128 stands for zero in the data rows.
A hidden rule labels the rows of this table. It goes by one to three of the table's principal directions, not those with the most spread.
[180,127,158,147,118,130,144,123,176,125,69,110,152,110,127,117,110,139,120,136,127,144,129,116,87,116,153,175,107,119,119,180] 2
[172,141,176,150,110,116,133,129,169,124,126,93,118,128,134,92,155,114,127,95,84,100,136,160,128,105,126,128,137,150,146,111] 6
[86,128,128,24,100,71,128,150,174,27,156,132,61,136,163,122,227,119,89,128,235,76,176,173,184,206,170,40,103,98,104,19] 7
[167,156,180,152,107,139,145,102,110,69,98,129,168,137,86,147,75,124,107,162,160,91,109,142,117,159,107,104,123,103,115,149] 1
[112,133,138,169,148,180,98,82,109,148,147,115,152,176,111,117,76,124,146,169,138,112,112,102,130,121,127,163,136,129,96,177] 6
[102,140,130,161,140,174,110,85,93,131,143,139,120,202,85,96,127,130,132,122,119,64,118,115,168,132,130,124,163,150,136,147] 6
[166,136,165,86,91,108,189,159,132,22,86,165,139,112,92,124,116,102,90,208,220,87,149,188,119,216,120,72,115,69,95,82] 4
[194,126,163,109,109,109,165,129,175,87,115,117,139,90,150,142,111,107,129,139,131,143,141,159,97,136,135,116,113,132,109,121] 4
[153,119,146,103,103,128,131,145,168,80,127,133,100,131,134,101,175,121,127,113,137,105,155,154,135,151,139,103,128,124,111,99] 6
[124,125,111,86,118,121,153,128,146,84,98,141,133,137,127,164,114,118,102,184,226,136,150,114,127,177,165,103,99,113,103,133] 4
[176,127,175,126,115,113,178,129,128,50,87,157,141,115,88,104,101,120,104,199,178,91,136,176,103,182,131,124,120,75,94,114] 4
[72,137,88,37,101,105,157,173,113,59,98,176,125,120,121,177,145,127,82,183,255,125,147,133,154,221,139,55,101,74,117,85] 8
[135,126,115,135,128,108,169,165,129,176,57,138,134,89,124,130,163,149,119,53,58,159,118,120,120,98,145,160,135,149,192,142] 2
[172,124,154,123,138,55,230,151,97,87,51,175,133,77,77,100,134,127,83,135,114,94,121,186,110,158,136,125,135,104,167,85] 4
[113,128,114,111,129,148,89,101,163,150,192,86,100,151,176,138,160,119,157,90,110,133,145,117,157,99,144,114,139,170,122,115] 7
[113,133,118,70,110,111,124,133,129,60,147,140,123,128,137,168,132,115,106,156,212,117,139,134,144,184,121,56,106,109,101,92] 2
[165,134,159,174,144,85,199,163,107,180,36,145,178,68,100,107,91,126,109,94,39,151,86,143,85,94,114,186,126,146,191,160] 1
[135,99,134,179,167,99,105,115,100,136,122,129,140,126,110,118,95,130,121,146,123,143,110,103,95,112,128,169,95,125,105,150] 6
[150,116,141,87,97,106,165,188,190,95,72,152,90,110,131,65,213,130,109,90,121,108,160,163,132,154,158,126,127,123,144,96] 7
[147,93,126,140,158,68,132,174,128,156,107,124,126,88,127,83,160,108,114,95,80,145,123,130,100,107,113,149,106,148,139,99] 3
[111,136,91,104,113,145,112,155,164,181,124,100,143,121,173,175,127,116,137,100,128,189,133,85,128,103,130,122,114,171,150,158] 6
[130,109,119,117,131,105,129,166,146,146,128,126,105,107,142,92,177,124,130,103,98,137,143,142,125,116,128,138,129,132,138,95] 4
[213,138,184,133,106,95,197,132,148,76,88,141,141,81,114,123,107,119,115,128,101,114,126,185,95,137,121,117,131,123,142,116] 4
[153,112,141,148,133,117,140,142,134,116,81,148,137,120,106,103,122,134,115,132,125,131,123,120,100,134,136,157,110,120,122,155] 6
[148,134,161,158,137,105,159,130,135,143,67,112,173,100,116,126,73,127,107,185,150,148,114,128,86,125,144,188,98,96,121,163] 1
[195,119,179,170,126,150,129,103,206,150,109,89,108,139,139,48,163,136,153,81,44,108,143,141,110,76,167,200,147,160,129,162] 6
[120,102,114,156,167,132,53,65,105,119,211,104,123,161,144,161,91,120,149,144,149,140,121,83,122,111,122,119,103,150,70,140] 6
[112,120,127,103,125,118,127,146,100,90,159,159,97,129,115,99,173,125,127,110,121,87,133,166,155,158,104,84,147,113,124,66] 4
[150,120,156,116,126,63,171,152,111,78,105,152,119,78,119,129,148,130,105,112,118,118,126,179,118,152,127,107,115,101,137,70] 7
[100,126,90,189,164,163,82,94,107,237,141,100,143,146,137,141,100,159,159,96,61,175,102,59,118,48,131,202,141,161,157,203] 8
[112,140,101,197,139,190,83,150,62,254,149,107,177,118,123,153,97,129,177,43,0,182,76,85,123,44,41,153,169,180,183,179] 5
[103,121,91,114,124,113,113,168,127,153,130,138,123,112,148,153,133,130,125,127,141,173,132,107,121,121,117,122,110,130,140,127] 4
[130,105,126,114,145,107,108,130,119,106,172,135,103,124,132,97,162,114,133,103,107,106,130,144,136,134,107,100,131,139,110,81] 8
[197,158,170,87,73,101,241,169,156,50,5,146,154,92,80,137,146,118,70,145,175,93,148,180,120,191,147,83,130,94,164,105] 5
[244,131,172,152,114,133,215,141,159,144,47,118,185,65,113,129,88,104,136,102,41,159,117,152,70,98,118,157,142,162,158,168] 4
[120,113,108,162,142,112,111,130,125,162,111,126,135,120,140,164,95,146,129,144,138,188,125,87,98,100,149,173,94,127,128,170] 6
[55,136,122,70,122,100,92,125,169,90,168,109,75,176,160,104,189,121,100,156,231,79,161,136,184,173,173,92,104,114,105,72] 1
[180,120,167,107,120,141,130,99,154,54,140,107,124,146,112,99,154,100,124,129,147,69,146,153,136,163,129,84,135,130,82,97] 5
[49,128,83,163,160,122,89,121,65,186,161,148,110,157,121,138,118,155,132,127,120,139,108,95,150,102,124,152,133,130,156,136] 4
[110,116,115,109,119,151,64,126,149,105,184,113,122,144,161,150,116,119,145,165,188,150,143,106,124,144,116,109,100,112,66,131] 4
[110,107,101,132,147,158,87,104,139,153,169,117,94,170,140,101,167,131,154,93,101,119,141,100,151,104,148,138,145,165,119,134] 4
[137,125,114,89,116,75,168,136,205,115,84,134,77,126,158,117,187,146,98,102,153,130,165,128,135,127,210,135,111,154,168,122] 4
[162,135,146,161,129,164,131,52,153,98,87,124,141,167,103,138,81,167,122,174,175,114,130,90,107,129,186,176,119,108,101,215] 8
[131,141,121,131,120,155,113,108,124,131,137,106,160,132,133,181,77,126,134,175,172,155,126,103,115,129,118,123,118,113,105,158] 8
[195,138,172,177,141,111,182,100,90,106,67,134,181,109,69,135,66,121,103,142,104,106,95,137,92,129,111,137,130,128,143,158] 3
[141,112,148,151,154,125,119,91,153,126,120,123,125,148,127,85,119,131,129,131,120,111,123,113,115,118,161,173,116,144,107,162] 2
[180,145,166,166,127,166,169,75,77,79,87,146,187,137,62,162,41,131,121,183,149,101,102,131,105,157,114,125,141,98,105,176] 8
[182,108,157,102,112,126,134,123,179,54,125,125,104,132,126,88,165,116,123,143,159,93,161,154,119,161,147,108,121,113,81,103] 8
[91,150,103,116,116,112,131,147,137,161,119,127,111,126,142,138,142,151,115,137,148,141,135,124,141,117,140,137,130,114,168,126] 8
[82,148,115,161,145,95,143,160,81,219,104,116,163,85,137,166,92,137,123,117,86,183,93,121,119,85,110,170,121,125,187,135] 7
[135,133,120,182,139,185,120,95,76,166,122,118,184,137,103,188,44,133,153,160,119,168,103,89,105,106,109,157,135,122,114,192] 4
[102,143,133,81,116,57,130,143,155,92,155,110,97,117,161,139,156,115,92,159,201,111,149,161,148,155,140,82,101,109,132,57] 3
[113,150,120,163,138,143,111,105,83,169,142,110,170,134,122,185,63,124,134,133,117,153,95,97,124,101,95,125,129,146,146,163] 3
[118,135,130,74,115,84,144,136,150,89,154,121,97,105,158,138,164,125,113,142,171,116,152,169,146,154,143,89,121,102,124,59] 8
[74,117,107,89,121,111,94,177,125,114,162,135,91,151,142,111,198,100,118,88,145,108,143,134,173,156,115,68,119,152,130,62] 6
[131,108,145,59,95,136,67,120,252,47,190,99,38,173,186,49,240,129,135,129,198,74,198,151,160,163,182,104,114,113,56,80] 8
[137,146,175,131,120,136,137,52,131,30,125,124,115,197,89,126,118,129,99,179,218,40,143,143,160,184,177,95,125,105,91,122] 6
[128,148,132,115,98,118,158,145,145,113,86,144,114,132,123,140,155,141,107,94,131,118,136,136,146,138,151,108,132,139,173,127] 6
[63,133,77,138,175,127,102,104,31,177,192,154,150,133,122,170,70,124,139,124,104,142,79,97,145,112,73,104,143,156,148,132] 8
[36,132,85,117,142,148,83,136,107,192,168,121,124,146,166,161,132,132,149,100,125,164,115,93,163,111,132,137,123,148,139,135] 7
[161,158,168,124,96,136,179,136,128,108,102,129,146,98,117,135,121,130,128,122,101,111,123,180,128,137,114,116,154,105,150,113] 7
[101,160,119,128,96,99,138,167,158,168,89,114,110,125,149,149,167,147,105,78,117,147,135,123,148,102,151,129,123,148,206,129] 6
[168,125,139,169,142,139,167,142,71,151,88,145,176,105,76,124,91,111,130,114,61,129,97,133,104,117,81,134,151,142,152,142] 3
[166,126,141,174,147,150,123,89,138,186,142,80,158,118,148,150,82,120,162,115,65,168,116,109,100,66,131,175,135,165,128,171] 4
[198,140,155,140,101,175,167,119,90,71,98,157,186,115,80,178,58,111,134,145,123,127,108,138,101,159,78,82,143,122,112,160] 4
[102,120,111,139,155,135,99,132,79,168,189,138,131,122,133,115,122,113,156,88,58,130,99,130,139,103,72,116,152,159,136,110] 8
[150,125,145,117,125,142,165,118,134,107,107,145,134,110,119,113,120,138,135,151,128,119,132,155,117,145,143,150,141,96,110,132] 8
[71,140,83,125,137,84,131,145,92,179,159,140,87,123,144,150,164,147,122,88,97,139,127,135,163,97,128,111,148,147,200,82] 4
[114,116,129,163,163,112,107,101,66,125,157,143,125,139,99,118,114,135,128,123,105,105,104,126,131,123,105,128,133,124,123,115] 8
[85,120,85,123,134,123,124,155,135,186,116,134,99,136,146,124,176,145,131,74,96,154,136,103,149,99,158,149,135,161,175,131] 4
[118,93,124,113,160,163,90,114,90,98,200,138,136,149,120,98,117,84,158,152,133,101,122,134,137,161,86,97,134,132,49,97] 7
[90,118,110,144,159,128,51,117,103,186,226,87,131,117,174,143,111,117,166,118,91,164,109,111,126,82,80,136,123,139,103,112] 8
[117,133,125,108,130,97,161,181,71,111,96,156,187,82,101,162,70,94,97,190,179,148,102,141,103,177,71,94,100,91,118,106] 3
Here are more rows. What is the label of each one?
[133,131,161,128,123,86,133,139,180,125,120,108,101,122,151,80,159,127,114,127,129,111,143,157,127,120,158,155,112,125,135,106] -> 6
[138,120,135,177,150,165,107,85,99,128,113,127,177,155,98,153,42,127,133,186,162,143,106,80,97,130,127,164,106,119,83,203] -> 6
[123,111,109,63,102,134,117,144,226,92,111,110,89,145,166,108,186,133,116,175,231,136,189,114,130,163,197,135,97,99,81,125] -> 8
[124,127,102,174,153,150,124,83,101,169,113,138,149,149,113,165,61,154,136,153,128,162,110,74,106,97,148,175,126,142,137,207] -> 4
[246,114,216,140,105,72,228,155,181,28,6,155,127,98,66,39,155,116,75,155,137,63,153,199,83,177,165,146,114,95,123,108] -> 6
[132,124,114,119,116,195,70,101,150,121,192,115,130,156,156,148,102,122,169,144,143,145,136,100,126,124,108,113,133,138,76,163] -> 4
[192,122,150,161,147,110,196,151,92,158,67,136,210,61,102,155,40,89,125,142,74,177,89,134,66,113,86,151,117,149,142,159] -> 6
[152,126,130,139,133,212,83,60,104,89,194,122,140,188,100,126,94,114,160,155,140,82,124,108,140,143,91,89,161,137,68,153] -> 8
[183,127,148,166,133,155,160,116,108,129,85,141,172,120,83,117,74,123,131,155,102,125,110,126,92,125,105,153,142,123,123,174] -> 8
[57,122,75,137,160,156,83,129,49,184,176,142,151,139,130,174,95,123,152,109,107,164,93,84,146,114,84,116,133,149,129,140] -> 7
[145,122,123,170,134,210,73,75,116,143,159,110,149,170,117,145,94,138,169,114,99,135,115,77,122,101,113,143,144,148,93,196] -> 8
[124,120,125,117,105,123,108,143,176,116,139,121,62,151,147,93,215,147,131,84,119,110,166,140,154,119,164,124,137,133,141,97] -> 4
[115,135,108,142,149,100,161,127,87,162,114,149,129,121,109,135,119,133,115,108,93,127,110,128,135,110,125,129,145,152,182,124] -> 4
[76,126,107,95,123,104,74,141,149,133,222,111,50,152,176,98,219,125,140,75,113,100,155,152,183,116,125,81,143,153,141,46] -> 4
[90,123,106,121,151,132,88,111,92,147,196,115,150,123,160,183,80,106,150,141,139,165,107,107,131,122,97,105,112,144,99,122] -> 7
[121,145,139,128,103,148,126,108,180,120,110,118,94,165,135,107,160,160,124,136,157,104,156,128,146,127,184,154,136,113,137,149] -> 4
[126,120,119,154,136,159,97,119,146,175,131,106,128,140,139,111,131,142,150,116,99,149,129,97,119,91,138,177,132,137,124,168] -> 8
[172,124,165,154,129,177,127,103,113,105,128,124,161,132,96,104,94,120,148,154,110,104,116,140,108,138,99,142,145,105,82,150] -> 8
[146,140,179,89,101,119,131,108,187,56,155,101,99,134,155,106,164,120,124,147,173,80,159,182,147,162,157,102,124,99,88,78] -> 7
[64,130,99,67,108,122,102,169,137,101,162,146,96,147,153,131,170,115,117,139,197,119,150,134,167,174,125,73,114,117,116,80] -> 6
[25,156,88,77,103,162,64,146,110,127,206,120,114,177,163,178,139,110,134,147,209,127,137,114,192,163,102,53,125,124,115,92] -> 6
[186,129,148,123,97,123,162,143,194,129,92,107,113,100,153,130,164,134,136,84,87,151,154,147,113,102,162,142,132,146,152,131] -> 4
[108,127,99,142,133,136,76,116,163,193,166,92,101,137,176,134,154,152,154,78,84,165,133,90,132,65,143,160,130,163,150,154] -> 8
[96,145,137,140,120,156,96,101,151,134,146,113,95,192,128,91,165,139,130,105,129,79,137,121,171,121,155,132,147,148,140,137] -> 6
[114,133,143,100,133,85,142,121,110,78,156,144,96,127,120,104,163,125,107,124,143,70,131,175,158,160,124,84,138,112,132,58] -> 8
[144,111,99,116,124,140,89,134,125,135,195,121,112,113,160,158,147,119,162,76,80,161,132,119,127,101,87,85,140,163,123,107] -> 4
[93,90,79,89,127,166,46,153,150,136,194,114,116,131,186,164,151,115,169,112,152,193,147,81,129,129,117,109,97,139,63,128] -> 7
[155,124,140,126,121,62,184,182,127,121,61,148,144,75,120,143,125,115,94,114,118,156,122,147,100,136,128,123,99,134,166,110] -> 6
[100,128,116,130,135,155,111,116,102,137,155,128,132,142,126,139,114,130,143,151,141,129,125,123,139,133,121,130,137,112,108,128] -> 4
[163,139,164,116,128,66,189,138,100,90,130,136,134,74,117,134,119,109,109,138,111,106,120,200,121,145,101,91,137,109,146,56] -> 4
[88,128,75,143,137,185,98,124,54,159,144,156,168,144,111,204,64,134,150,140,138,177,100,70,128,129,88,112,131,132,121,179] -> 4
A new table starts here. A hidden rule labels the rows of this table. It goes by one to three of the table's principal directions, not those with the most spread.
[158,132,148,135,88,120,127,144,135,109,141,144,138,136,151,126,121,155,120,102,126,159,108,110,143,115,89,113,140,118,150,119] 1
[138,115,143,147,181,116,107,127,150,136,81,123,119,132,90,160,143,118,118,127,159,164,118,147,137,145,143,128,138,149,103,136] 0
[96,113,152,123,104,46,190,82,123,145,203,80,148,196,110,134,134,85,77,170,76,34,156,207,122,180,121,127,113,175,127,106] 1
[96,132,133,86,71,105,201,169,89,109,218,131,150,167,157,84,114,109,125,182,36,24,170,162,142,150,121,129,149,153,119,121] 0
[119,171,161,73,127,174,129,91,99,105,69,103,127,11,102,101,169,170,234,207,111,58,145,178,132,146,255,105,146,88,88,152] 1
[165,91,174,192,146,20,145,73,174,143,143,98,145,229,120,178,153,111,46,59,150,163,98,162,123,162,33,104,107,189,138,109] 2
[141,131,136,129,175,115,127,111,124,129,119,142,111,120,125,138,139,118,146,125,144,139,113,128,138,154,116,108,127,135,90,127] 0
[119,110,126,93,42,154,177,192,86,117,212,155,120,159,183,50,122,143,171,117,23,78,160,119,145,138,109,109,144,101,167,144] 2
[131,129,140,87,131,141,162,137,112,126,150,116,124,131,131,99,137,137,148,140,116,107,146,130,114,135,152,115,133,125,114,142] 1
[162,150,148,132,82,94,158,104,114,98,160,138,154,143,169,98,133,151,118,83,94,135,100,114,126,127,60,85,123,123,139,118] 3
[112,133,138,77,95,157,150,132,82,116,149,136,114,94,157,90,138,154,194,159,79,56,142,137,128,137,160,120,127,94,117,129] 2
[92,96,85,141,140,149,134,169,150,106,146,100,156,129,94,129,98,122,90,147,146,115,194,117,142,98,147,195,135,149,125,106] 2
[114,151,142,124,86,124,149,174,81,102,132,185,137,103,196,105,149,127,212,176,37,29,127,157,170,156,114,101,162,141,98,141] 0
[135,109,169,164,152,58,122,81,159,191,100,95,120,187,126,176,167,90,81,128,159,152,71,177,73,175,111,102,96,161,163,139] 1
[153,135,114,132,137,176,118,146,143,91,86,114,168,76,99,119,124,180,138,105,171,174,148,91,139,70,153,141,149,113,109,129] 2
[158,113,155,154,183,50,161,101,149,127,145,111,138,192,110,133,147,97,67,90,134,176,103,149,121,183,67,91,122,178,105,125] 2
[155,147,131,140,150,149,98,75,140,151,84,120,105,104,110,148,146,129,141,101,187,186,104,106,95,115,152,105,100,102,136,146] 3
[155,135,167,105,171,149,107,102,164,133,35,60,161,77,42,158,149,181,112,149,212,182,117,157,104,99,225,136,149,120,106,137] 2
[144,110,113,153,177,140,94,163,155,153,100,141,129,123,104,171,112,123,109,126,201,204,104,99,137,112,115,143,141,132,117,117] 0
[140,112,107,143,164,151,88,133,151,130,105,134,112,120,123,151,110,141,110,89,195,195,116,77,121,97,108,155,114,114,134,115] 3
[169,110,140,151,183,119,126,146,163,92,91,110,170,122,88,153,128,164,90,95,197,202,125,106,145,103,103,139,151,154,83,107] 2
[129,132,135,109,133,127,149,125,115,144,127,112,149,135,107,145,129,128,115,156,146,112,126,140,107,115,146,129,128,137,101,119] 1
[105,145,118,112,145,132,129,125,124,86,126,121,138,69,115,110,118,133,141,173,116,97,147,139,152,142,160,145,140,124,101,110] 2
[118,134,125,124,165,129,136,112,100,142,113,140,110,123,124,139,148,97,159,152,126,100,127,140,114,151,143,113,114,138,83,137] 0
[141,126,180,95,145,102,127,130,137,173,108,116,113,157,121,154,145,131,122,154,141,128,91,174,114,155,152,110,147,142,129,146] 3
[155,120,158,128,119,125,144,128,130,85,119,116,143,118,112,110,146,163,136,107,117,146,137,133,143,134,130,111,139,123,114,125] 2
[139,123,131,104,162,175,112,164,152,125,74,95,145,92,54,121,123,158,114,145,170,196,139,130,128,106,210,145,163,113,119,146] 0
[107,132,89,163,124,149,109,125,114,105,132,170,100,105,179,122,130,107,179,112,109,92,152,94,143,126,99,139,104,124,127,130] 3
[112,156,113,109,135,158,128,107,109,127,130,130,109,81,121,127,128,109,166,174,141,102,146,121,117,130,179,128,113,107,111,130] 0
[181,125,155,84,165,175,153,142,134,72,97,89,145,87,65,66,145,194,133,89,155,227,142,101,120,119,183,100,151,93,99,147] 3
[136,166,173,127,84,99,141,124,102,96,87,143,166,97,161,112,163,154,168,156,56,68,95,181,143,149,130,88,158,139,112,141] 0
[102,152,144,101,90,130,135,114,94,129,133,139,111,92,165,114,144,124,184,187,82,49,120,158,120,156,162,114,120,108,134,131] 3
[136,129,100,135,163,159,95,111,188,98,67,61,188,93,55,144,97,185,49,89,222,201,153,96,117,37,164,193,138,133,131,112] 3
[148,124,137,105,165,109,156,120,134,98,148,106,141,138,92,96,121,141,91,102,126,169,132,126,137,146,118,115,140,135,101,119] 2
[146,137,147,74,84,157,155,140,119,95,140,96,158,92,102,54,125,192,136,120,85,149,135,134,135,120,174,107,159,83,148,136] 0
[123,140,140,181,86,35,146,90,117,175,185,167,121,213,204,183,134,56,103,132,100,63,86,153,118,162,19,98,94,179,147,111] 3
[93,108,86,49,143,224,154,169,85,111,133,103,136,73,97,61,116,175,179,152,109,82,196,106,119,88,214,169,138,86,91,133] 1
[123,120,79,136,174,164,83,123,164,144,71,100,152,129,79,145,97,150,63,72,195,197,132,90,106,51,138,183,126,131,136,130] 2
[119,110,171,179,181,21,135,105,158,165,121,123,116,208,121,204,157,49,76,164,136,103,101,205,128,207,92,117,122,216,106,126] 0
[94,119,80,106,152,166,117,144,119,152,121,119,132,126,105,125,100,121,108,136,140,119,148,112,110,92,155,174,123,124,121,126] 2
[178,147,194,90,200,125,169,110,81,95,76,140,115,84,107,109,196,145,209,151,124,138,100,155,123,193,164,46,141,126,20,149] 0
[87,82,63,151,121,151,113,183,139,140,182,147,119,166,141,139,78,107,102,111,129,109,179,89,157,92,87,199,124,139,149,103] 2
[121,131,119,160,143,120,114,107,123,128,121,152,98,125,160,147,143,96,152,127,138,116,123,115,118,146,105,123,96,134,124,128] 3
[143,123,145,106,134,139,145,121,127,107,110,98,144,105,97,79,147,163,137,110,104,156,131,143,124,142,163,105,140,108,128,144] 0
[180,133,154,124,186,176,108,112,141,113,28,98,146,57,56,137,165,182,158,114,208,222,111,115,110,106,198,102,139,98,82,145] 2
[163,111,160,118,173,165,127,139,134,81,79,113,117,76,78,109,162,169,174,120,156,185,146,123,142,145,184,110,142,104,86,140] 2
[138,121,128,129,111,108,144,129,138,120,164,122,133,178,126,107,114,126,80,83,107,154,134,120,129,125,92,125,128,137,151,129] 0
[143,136,174,116,143,126,119,108,135,151,80,107,116,103,103,146,164,135,156,164,150,139,102,169,110,158,190,99,134,118,126,150] 1
[135,143,124,100,85,171,144,182,106,113,135,146,148,109,149,89,121,157,160,136,94,119,138,111,136,99,144,120,158,108,133,146] 3
[91,134,92,141,121,133,90,116,142,164,155,147,83,124,156,151,101,86,134,149,139,103,134,117,135,132,128,157,108,119,171,126] 0
[151,149,157,105,129,125,128,95,141,102,92,89,150,94,73,91,139,165,109,116,113,178,110,155,128,139,176,101,147,105,135,141] 2
[136,142,187,43,102,141,190,154,59,137,171,144,91,108,153,81,165,126,218,215,67,71,114,165,111,202,187,59,138,91,100,147] 3
[136,143,113,134,141,144,114,160,127,110,81,140,171,108,104,140,113,148,108,125,140,153,117,117,143,84,127,144,159,140,94,123] 2
[110,144,97,182,59,102,123,93,118,142,180,162,113,156,196,134,120,80,129,109,91,89,122,109,121,130,58,118,82,125,185,119] 3
[93,25,104,118,255,140,140,193,167,106,104,62,143,168,11,120,119,138,61,111,152,158,214,154,155,139,175,214,160,183,63,118] 1
[135,114,131,124,127,91,165,141,126,137,190,129,132,182,142,117,117,108,91,117,113,134,124,125,125,150,77,115,126,148,131,116] 0
[110,121,105,139,122,144,100,121,152,113,81,95,166,107,101,112,118,166,98,96,122,137,139,133,130,86,148,166,138,125,154,130] 0
[125,111,151,134,108,72,160,132,128,133,156,113,155,190,124,129,130,115,75,126,87,108,119,169,126,150,93,122,135,163,134,117] 0
[110,154,148,93,65,136,162,139,92,109,136,120,163,84,137,93,140,151,172,196,60,46,138,173,137,137,178,112,152,113,123,129] 3
[89,138,71,175,96,112,98,91,163,140,160,117,143,150,156,178,80,98,59,119,175,95,153,94,115,64,82,199,88,151,178,92] 1
Here are more rows. What is the label of each one?
[148,153,148,135,181,84,152,47,145,79,98,75,170,110,77,136,145,140,81,114,166,140,135,146,114,129,133,120,115,161,71,109] >> 0
[113,87,93,107,132,184,153,191,93,84,159,142,132,108,111,73,115,154,166,118,83,113,188,99,164,118,137,151,144,106,90,116] >> 1
[182,124,187,54,205,201,168,197,97,65,67,114,136,21,49,79,175,193,223,195,158,193,140,132,144,167,250,78,186,88,19,147] >> 1
[169,185,173,121,133,166,81,99,138,131,23,129,118,23,110,139,169,162,202,164,174,185,73,140,116,135,219,74,145,79,132,168] >> 0
[147,120,148,187,130,88,99,141,151,120,100,163,123,136,165,151,147,122,140,102,118,152,91,137,162,159,69,106,140,149,141,132] >> 3
[148,125,155,81,182,159,129,148,123,120,84,110,124,81,75,113,143,160,151,156,156,177,115,137,124,146,197,113,153,105,86,137] >> 0
[134,96,153,115,170,122,121,137,134,130,110,124,97,131,110,106,151,139,150,110,105,152,120,155,145,180,143,111,142,123,121,146] >> 0
[104,110,169,45,110,143,178,175,105,115,153,78,145,96,77,79,134,156,142,229,81,84,154,192,129,172,234,131,164,105,117,122] >> 3
[115,95,97,96,107,178,135,194,120,98,181,140,111,126,127,63,94,153,136,105,86,148,171,90,161,120,131,154,147,91,152,124] >> 0
[137,108,142,130,155,86,142,127,127,156,136,130,128,189,139,140,136,113,94,103,124,136,99,141,112,148,78,115,124,159,119,127] >> 0
[129,105,121,77,161,169,151,163,121,133,133,96,139,120,80,100,119,152,119,141,150,157,150,117,111,115,178,142,142,111,106,128] >> 3
[117,117,133,120,106,108,161,140,118,143,177,124,131,178,135,138,121,104,106,150,114,89,146,141,120,133,114,135,123,149,128,119] >> 2
[102,122,87,115,124,181,108,166,123,91,122,135,134,92,104,111,92,150,128,131,121,124,172,100,158,85,156,181,144,109,118,114] >> 0
[127,114,120,147,152,120,133,137,125,132,141,146,107,155,132,141,132,94,128,123,132,134,137,119,129,146,106,126,116,145,112,129] >> 3
[113,100,114,118,105,135,165,189,129,118,165,109,172,153,117,99,112,140,103,139,95,108,167,136,142,112,128,153,157,146,132,123] >> 1
[117,66,103,207,176,89,99,100,192,167,118,92,130,201,95,185,128,100,60,62,181,157,154,135,130,118,82,173,102,180,152,121] >> 2
[113,107,129,137,111,74,165,91,117,177,210,129,95,210,165,120,138,75,124,108,75,71,137,156,119,180,77,101,97,150,155,137] >> 1
[113,150,72,204,85,113,71,103,168,141,121,143,154,142,166,184,83,106,55,91,178,151,107,79,116,53,55,178,96,141,193,99] >> 0
[118,115,84,155,120,177,85,163,169,133,103,113,147,111,100,144,94,144,96,112,180,180,153,90,133,62,150,184,137,116,169,127] >> 1
[73,171,77,122,71,189,69,105,115,146,101,144,113,48,174,140,103,130,173,175,138,62,130,103,106,71,178,176,100,79,180,125] >> 0
[119,96,79,214,77,78,119,158,176,157,191,141,170,229,169,173,79,95,29,67,138,138,135,97,147,76,0,174,123,181,195,98] >> 2
[152,158,191,75,141,126,142,82,118,127,88,89,120,80,79,106,166,150,154,171,126,148,97,180,103,175,219,74,136,96,114,150] >> 2
[136,159,113,171,99,116,91,64,158,150,110,119,138,124,141,165,119,123,100,96,172,147,106,110,108,86,105,131,100,123,175,126] >> 3
[166,158,165,59,126,178,142,109,109,107,111,104,114,54,97,72,148,178,177,143,142,183,111,117,103,140,211,77,134,57,125,148] >> 0
[134,188,139,95,63,167,147,118,79,97,129,153,138,47,180,94,144,157,218,176,96,64,125,117,123,114,163,91,130,85,118,136] >> 1
[126,135,132,129,91,119,147,131,97,137,159,161,115,152,183,120,138,114,160,125,84,80,122,127,125,139,91,105,118,130,132,135] >> 1
[125,117,120,125,110,137,148,162,139,76,145,110,161,136,119,103,110,151,91,116,118,132,168,112,138,100,124,159,141,140,130,116] >> 1
[113,86,104,168,153,82,143,145,148,145,177,133,130,211,133,156,111,85,76,100,126,112,156,130,149,137,56,157,124,186,120,112] >> 1
